The same turns and mirrors carry the whole set onto itself and the rows of a family onto each other. Which other rows belong to the same family as each row named below? List them in the order they appear above.
These 40 rows form 10 families of 4 rows each.
vazo: [  5 -14   1 -17  -7  13  -6  10 -18   4 -18  10]
fiz: [  3 -23 -15   1   7   4  10  -6   5   3  -3 -10]
zafaf: [  5   0 -13  14  11  13  -7  11   6 -10  -3  -7]
Fab: [  1 -22  -7 -13   9  10 -18   6   5  14  -5  -4]
zanu: [-15  -4  -8  -9  -5  -5   3   8 -10   4 -22   0]
Dod: [-16 -18   6   1   3   4   3  11 -17 -11 -10  -5]
ral: [  2 -32  -1   2  10   3   8  -7  -6  -7  -8   0]
pidov: [  6  14  -3  -4  -1  -3   7  -8 -14  10 -14  -4]
dalod: [ 23 -12   0  15   9  16  -3   0 -15  -2  -6   1]
muk: [ 13  -3   8 -11  19  -4  -5  -9  -6  -1   6 -10]
Vad: [ -5   8   3   5   6  -5   6 -14 -13   1 -17  -3]
nov: [ 13  -4 -10 -14   5  12 -16  18   5   1  -2  -1]
Zas: [  3  -1  16 -10  13   3  -2 -14 -13   4   1  -9]
zedez: [ -1 -11   8  -3  13   4 -25   2 -18  -7 -15  12]
Tasol: [ -8  -6   5 -17  -3  -5  -2   3 -17   4 -22   7]
vuzek: [ 20   8  -4  -7   7   7 -19   2 -15   9  -6   3]
faras: [ -5 -26  -2  -8  14   9 -20   1   4   8  -6  -2]
Vutol: [  7   9 -13   0   2  13   1 -11  -1  14  -5  -9]
fafu: [ 17 -11  -7  21   8  15   0   3 -11  -2  -5  -3]
Divo: [  1   0   8   3  13   9  -5 -24  -7   3 -10   0]
vebi: [ 10 -14  -6 -12   1   1   2  24 -14  -7  -3  -4]
tur: [  6   6  -3  18  10   1  -6  -8 -19 -10 -12   0]
gekip: [ -6 -10  -1 -20   6  -3 -24   4 -10   4 -15   6]
Dagu: [ -9   1  -9  18  16   5 -15  -3  -6  -6 -10  -3]
popa: [-17 -18  -8   1  -2  12  -1  10  -8  -5 -20   4]
lero: [ 19  12  -9   9   2   3  -5   0 -19   1  -9  -2]
Rona: [ -6 -14   3   1  18   8 -19   5   3 -15  -8   3]
Fimot: [  1   0  -9   0  17  -3   1  -4   3  -2   6 -19]
Bomav: [-14 -20  -3  -1  -4  -8  -8   6   5   2 -18  -2]
Kere: [ -6   4  -6   0   7   5   5  -3  -2   8   3 -21]
Lim: [-15  -8 -15 -11   3  -2 -19  10  -2   4 -14  -2]
suzo: [ 16 -25   2 -11  10   2   4 -12  -6   4  -4   0]
zot: [ -4 -22   3  -2  10  -2   0  15 -15 -18  -7  -1]
bedi: [ -2   0 -23   0   0   8 -15  18  -5   6 -10  -2]
tamo: [ 18 -25 -12  -9   0   6  11   3  -6   5  -5  -3]
tadeg: [  5 -10   2 -16  -6   7   3  20 -20   3  -5  -4]
Talip: [ 16   4  -8  13  -7  -3   5  -2  -3   7 -10  -8]
gok: [ 12  -4  11  14   3  -6  -1 -14 -10  -3 -13   0]
Vefor: [ 22  -3  10  -2  14  12 -15   2  -8 -10  -4   6]
dosu: [  5 -16   3 -18  -8  -7 -12   7  -4  10 -16   3]

Same family as tur: gekip, lero, Lim
Same family as fafu: Fab, dalod, faras
Same family as dosu: Bomav, Talip, gok
Same family as pidov: zanu, Vad, Tasol
Same family as popa: vazo, Vutol, Divo
Same family as suzo: fiz, ral, tamo

The same turns and mirrors carry the whole set onto itself and the rows of a family onto each other. Which other rows belong to the same family as each row named below? List them in the order they appear above.
These 18 rows form 6 families of 3 rows each.
U: [ -6   1  -5  -6  22 -20  -8   1   0   2  -1  15   5   5 -12  -8]
G: [ -7  10   0 -12  14 -14 -13   4  -3   8   1  21  16   8  -7   4]
F: [ 11  16  -5  -2   2  10   0   6  -1 -16   8  14  -8 -17   4   4]
T: [ 7 26 -6 -9  6 18 -7 -3  9 -8  3 15 -6 -8  8 -4]
K: [ 12  23 -11  -6   8  15  -6  -8   4  -9  12  23   2  -4  -8  14]
J: [ 10  21 -11   3   7  17  -3 -13   6 -12   0  20 -10  -9  -8   3]
B: [  7   4  -5 -13  14 -18  -6   1   1   6   1   6  14  13 -15 -12]
X: [ 15   1   0 -11  -4  20  -4   2  -3  21 -17   6   2  13  -9  -2]
M: [  8  -3   2  -3  22 -22  -4   1   6   1  -5  14   4  10 -17   4]
S: [ 19   4  -3  -4   2  18  -4  11 -14  24  -3   5 -10   3   4  -2]
E: [  8  30  -3   5   4   7   8 -10   9  -4   4   9  -1 -12  -8  -3]
P: [ 15  19  -3   5  15   7  -4  -5   8 -11   3  21 -14  -9  -3  16]
D: [ 24  -4   5   4   7  10   3   8  -4  16 -15   5 -17   6  -2   1]
V: [ -9   3  -2  -8  21 -13  -5   6   4  20   5   8   5  -6 -14   2]
L: [ 12  -7   0   2   2  17   2   5 -15  22 -14  12 -10   9  -6   0]
Y: [  0  -1  -3  -7   8 -18  -8   7  -6  -2   1  15  14  -2 -20  12]
R: [12 -5  6 -4  2 24 16  2 -1 20 -2 12 -1  7 -9  5]
Z: [ 20 -11  -2  -9  -5  14   3  10  -4   9 -13  -2  -5   1 -13  -2]

Same family as T: G, X
Same family as U: J, L
Same family as Z: F, Y
Same family as M: P, D

The same turns and mirrors carry the whole set onto itself and the rows of a family onto each other. Which other rows belong to the same family as each row named below? List them in the order they appear above.
These 15 rows form 5 families of 3 rows each.
tirib: [ -4 -20  10  13  13 -20 -17  12   1  -8  -9 -18  -7 -15   5  17  18  -1
  14  -3 -12 -10   9  -5  21 -10 -24  -3]
suvud: [-13   6   9   9  -5 -13  16  15  10  -3  16  -5  -9  -5  -2   3   0   7
   5  23 -15   3  15  12  -8  -6 -20  14]
Nodu: [-25 -12   1   9  18 -25 -16  23 -14  -7   2  -8   8  29  10   0   6  10
   7  10 -27  -4   2   5   6 -18   2  -3]
buvog: [-27  -8   9  -7  17 -25 -12  22   4 -11   4  -3  11  24  14  -5   5  12
  11   8 -18  10  -7   6  12 -12  10  -4]
monef: [ -6  -6   3  15  24 -12  -7   8  16  -4 -12 -19 -13  -8  22  11  21  -2
  13  -3  -8  10   1 -11   4  -4 -12  11]
patok: [-26  -2   4   3  -3 -32 -20  18   2   2   6  -2   4  20  10   1  11   7
  18   1  -8  11 -11  12   6 -11   8  -2]
Ful: [ -9  -8   0  -3  -4 -29  16   7  -1  -6  12   2  -7   2  -8  12   1   1
  -3  22   3   5  12   3   0   0 -17   0]
Silav: [-25   1  14  13   9 -17  13  10  -4 -11  11  -3 -11 -10   7  -1  -3  -2
  -2  25   3  -4  13   9   3 -13 -10  18]
gez: [  4 -19  14   0  21 -12  -7  13   1  -7 -14 -12 -10 -14  18  14  22   0
   9  -9 -13   3  10  -4  10  -5 -12   7]
bavos: [-23 -11  10  -8   8 -34 -15  27  10  -3   7 -11   1  27   6   7   5   7
  20  10 -23   3  -8  21   9 -12  -2  -1]
rabur: [-21  -5   5  19   2  -8  21   4   5  -7  20  -5  -6   5   4  13   1   2
   6  19  -4  -6  13   3  -9 -18 -13  13]
Veg: [ -8 -22  14   5  16  -8 -17  19   3   2 -17  -5 -10 -12  12  20  22   0
  13  12  -7   1   8 -11  12 -20 -13  -6]
vev: [ -9  -4   8   7   3 -13  26   7   0  -8   9   0   1   4   6   4   7   5
  -2  33  -3   1  15  12  -3  -5 -18   4]
Tof: [-39 -13   6  -4   3 -23  -8  22   6   2   1 -14   1  22  18   4   7   4
   7  -2  -9   6   4  19   7  -5   8 -12]
Miraf: [  6 -11  15   5  20  -5 -12  22   1   2  -3 -26  -7 -12   9  20  12  -1
  16  -1 -18   1   1  -6  13 -15 -18   6]

Same family as patok: tirib, rabur
Same family as Miraf: suvud, bavos
Same family as gez: buvog, vev

The same turns and mirrors carry the whole set onto itself and the rows of a family onto each other. Which other rows belong to the same family as each row named below? List them in the order they appear above.
These 16 rows form 4 families of 4 rows each.
vofu: [ 21  -4 -21   1   5   8  -3  -8 -12  -4  10  -9 -11   9 -13  -6   0  13
  -8  -5   8   2 -19   5  13  26]
lod: [ 12   9   3  12  -1   7  27   0 -14   2 -15 -24   6   6 -17  -8   8   9
  -4   9 -14   4 -12 -18  -6 -16]
dig: [ 16   4 -24  16  12   1  37  -3  -4  -6  22  -5  -6  -6  -1  -3   9   3
   5  -4  10  10  -6   2 -13  -1]
mati: [ 26 -19 -20  -2  11   8   2   7  -9 -14  13   7  -2   6  -7 -11   5   9
  -5  -7  12   9  -4  -6   9  15]
mar: [ 22  -2 -13  16  17  13  33   0 -14  -5  -8 -14 -16  12 -18 -12  -3  11
  -8   2   1   5 -12  -8   0  -8]
sen: [ 13   9   5   2 -10  -4  30   0 -13   0   3 -16  20  -2 -23  -9  31   1
   6   1  -7  11 -12  -7  -4  -7]
risov: [ 20  15 -14   9   3   5  27 -15 -17   2  10 -18 -13   6 -28 -10  12   7
  -2   1   2   7 -25  10   5  12]
Batot: [ 10  17  -2   0 -14   6  11 -18 -20   6   7 -18  11   6 -22  -9  19  -1
   6   1 -14   5 -27  -3   1  -5]
kov: [ 26   5 -12  10  11   1  38   4 -10  -8  10  -6 -10  -1 -26 -13  17  12
  -3   8   8  15  -6   1  -1  13]
Gif: [ 18 -22 -15   7  14  11   6   5 -11  -7 -11 -14  -5  14  -4  -4  -7   9
 -11 -15   6  -2 -12 -10  10  -1]
Sitel: [ 12  -2  -9  -9 -12   9 -19 -11 -15   0   7  -9  13   9  -6  -5   7   5
   0  -5  -8   0 -21  -7  10   9]
dudu: [ 13 -15  -3 -10 -10   3  -6   3 -12  -6   6  -3  27   4  -4  -6  20  -2
   4 -14  -3   6 -10 -13   6  -4]
Bilo: [  8  14 -10  10  -5  -1  29  -4  -5  -1  16 -10  14 -11   1  -1  18   2
  10   5  -6  10  -5  -9 -19 -11]
Kopi: [ 14 -13 -25   7   9  -1  10   3   0  -9  18  -5   3  -6  12   5   5   6
   2 -16  14   4  -3   0  -4  10]
Lalo: [  6  -3 -11   1  -8  -4   2   2  -1  -4  12 -10  23 -10  14   7  13   4
   6  -7  -2   3  -2 -11 -11   0]
buk: [  9 -11   1   2  -4   5   0   4 -12  -1 -19 -23  17   9  -3   0   4   8
  -6  -8  -9  -3 -11 -19   4  -9]

Same family as buk: lod, mar, Gif
Same family as Bilo: dig, Kopi, Lalo

The same turns and mirrors carry the whole set onto itself and the rows of a family onto each other. Which other rows belong to the same family as each row named below? List them in the order they appear above.
These 16 rows form 4 families of 4 rows each.
padep: [  6  13 -10  -9  11  10  -2   7   7  -1  11  -6 -21  -2   9  14  11  -8
   4]
duza: [  8  16 -10  20   1  -1   2   5   0   6 -16  -2  11   3  -6   0  -8 -10
  -3]
petu: [ -5  29  10   7   5  -8   7 -14   8  21  16   4  15  -1  -7   0 -11  -9
  -2]
sufo: [  3  19  12  13  13   2   1 -29  -4   9   3  11  -2   8 -15 -13   0  -8
   5]
Peg: [ -6  17  21   1   3   9   1  -8   7  12  24  20   9  -2  -1  15 -11  -6
   4]
Damuv: [ 13  11  19  -3   6  20  -5 -22  -3   3  14  18 -12   5  -3   4   6  -5
  10]
fufu: [  5  19   6 -12   1   4  -8   0  -5   1   9   6 -25   8   5   3  20  -5
   4]
Rigin: [ -1   7   3  25  23   7   4 -21   6   6   7   3  -5  -3 -14  -7 -12 -12
  -5]
telib: [ -7  29   6   0  -3 -16  -1   3   5  20  18  -4  -5  -2   1  -1  -1  -9
 -16]
Lik: [25  2  4  9 -8 21 -8  7  1  1  2  6 -4 -2  4 13 -6 -8 -9]
nite: [ -6  26   0   5   9 -14  -2  -7  -7   8  -3   0 -16  10  -7 -15  13  -8
  -1]
Mabi: [-13  17 -13  13  19  -9   3   4   3   2  -2  -7 -13   1  -4  -5   3 -11
  -2]
Disa: [ -6  17  16  -6  -5   2  -6   9   4  10  27  11 -11  -3   8  13  -1  -5
  -9]
vatib: [ 18   3   6   3  14  26  -1 -18  10   3  20   5 -12  -6  -1  11  -4  -9
   1]
lev: [ 14   3   6  24   1  17  -2  -3   0   3  -6  12  11   0  -7   6 -16  -9
  -4]
Buzik: [ 19  15 -11   5  -8   3  -5  16   1   5  -7  -8  -4   1   5   8   1  -9
 -10]

Same family as Mabi: padep, Rigin, vatib
Same family as Lik: duza, lev, Buzik
Same family as fufu: sufo, Damuv, nite

The same turns and mirrors carry the whole set onto itself and the rows of a family onto each other. Which other rows belong to the same family as each row named below? List them in the order they appear above.
These 32 rows form 4 families of 8 rows each.
Fima: [-14   5   1   7   7  10  -3   8 -18 -23 -19  -9   0  -5]
Kem: [-16 -13   8   6   7  -6   2   1 -16 -13 -10 -10  21   7]
ropub: [  1  -9   3 -23   9  12   7  -3 -29  -1  10 -23  -6   5]
rokol: [ 15 -15   7 -12   3   3  -4   3 -24  15  -7  -4  -9  -6]
Mas: [  1   8  11 -23  -6   3  -3   9  -9  12  -1  -3  -3  -6]
leveb: [ -8  -3   4   7  17  11  18  12 -24 -15 -16 -11   6  -2]
Sul: [ 10   4  -4 -19   5   8   8  14 -36  -3  -3  -6 -12  -1]
Bel: [-15 -10  -2   5  17  -1  17   5 -17 -16   3 -11  11   5]
gadak: [ 10 -20   4 -16   7   0  -4  -3 -19  15   2  -6  -5  -6]
zeko: [  5 -18   3 -18  -1  -2 -13  -1 -12  11   0  -4  -7  -8]
Poros: [ 18  -7  12 -13  -8   8  -4   4 -30   6  -3 -16  -6  -1]
loro: [-21  -2  -4   5   7  -1  -3   1 -11 -24   0  -8   4   2]
Fika: [  6  -1 -11   7   9  -4  -4  21 -25 -15 -16  -9   3 -10]
lam: [ -4  -5  -8   5   2 -10  -6   7   0 -13 -17 -16   5  -2]
pid: [ -8 -20   3   4   9  -2   0  -1  -9 -12  -2 -31   9   2]
fif: [ 10  -5   1 -21 -13   0 -12  13 -21   1   0  -6  -5 -11]
donek: [ -9   5   1  -2  11   0   6   7  -8 -30  -3  -7  14   5]
merat: [ 10  -8  -6 -27  -3  -5  -4   0  -7   6   2  -8   4  -9]
guzo: [ -6  -5   0 -26  -2   4   2  -7  -2  -2  -2 -20  -7   5]
sudav: [  8   5  12 -19   7   7   1  -3 -25  14   9  -8   0  -1]
lami: [  9   9  12 -16  -2   4   1  10 -25  13   1  -1  -5  -1]
Reb: [ 18 -10   4 -18   3   3   4 -10 -16  12  -2 -17   3   1]
zubu: [ -8   8   4   0   9   6   2  12 -17 -33  -6  -6  10   1]
dozev: [  9 -13   7 -14  -4   2 -13   5 -17  11  -9  -3 -12  -8]
dol: [  1 -16   0   6  17   5   2  13 -34 -13   0 -24   7  -6]
dato: [ -7   0   7   0  15   5  14   5 -12 -26  -4 -13  15   8]
tefo: [-10  -4   3   5  12   2  -5  10 -30 -17 -18  -3  19  -6]
Lur: [ -5   3  10   1  13  12   9  10 -21 -29  -8 -13  11   3]
Dudo: [  3   8  -7 -22  -6   0   2  10  -9  -3 -15  -4 -13   0]
Loba: [-12  -2   0   7   7  -8  -7   3 -17 -17 -17  -1  19   2]
Femik: [ -1   3  11 -25   3   6  -4  -5 -10  12   7 -10   2  -6]
Tupek: [-13 -14  11   4  12   3   4   9 -28 -14 -12 -11  22  -1]

Same family as lami: Kem, Mas, sudav, tefo, Loba, Femik, Tupek
Same family as fif: Fima, leveb, Bel, Poros, loro, merat, Reb
Same family as pid: ropub, Sul, Fika, lam, guzo, dol, Dudo

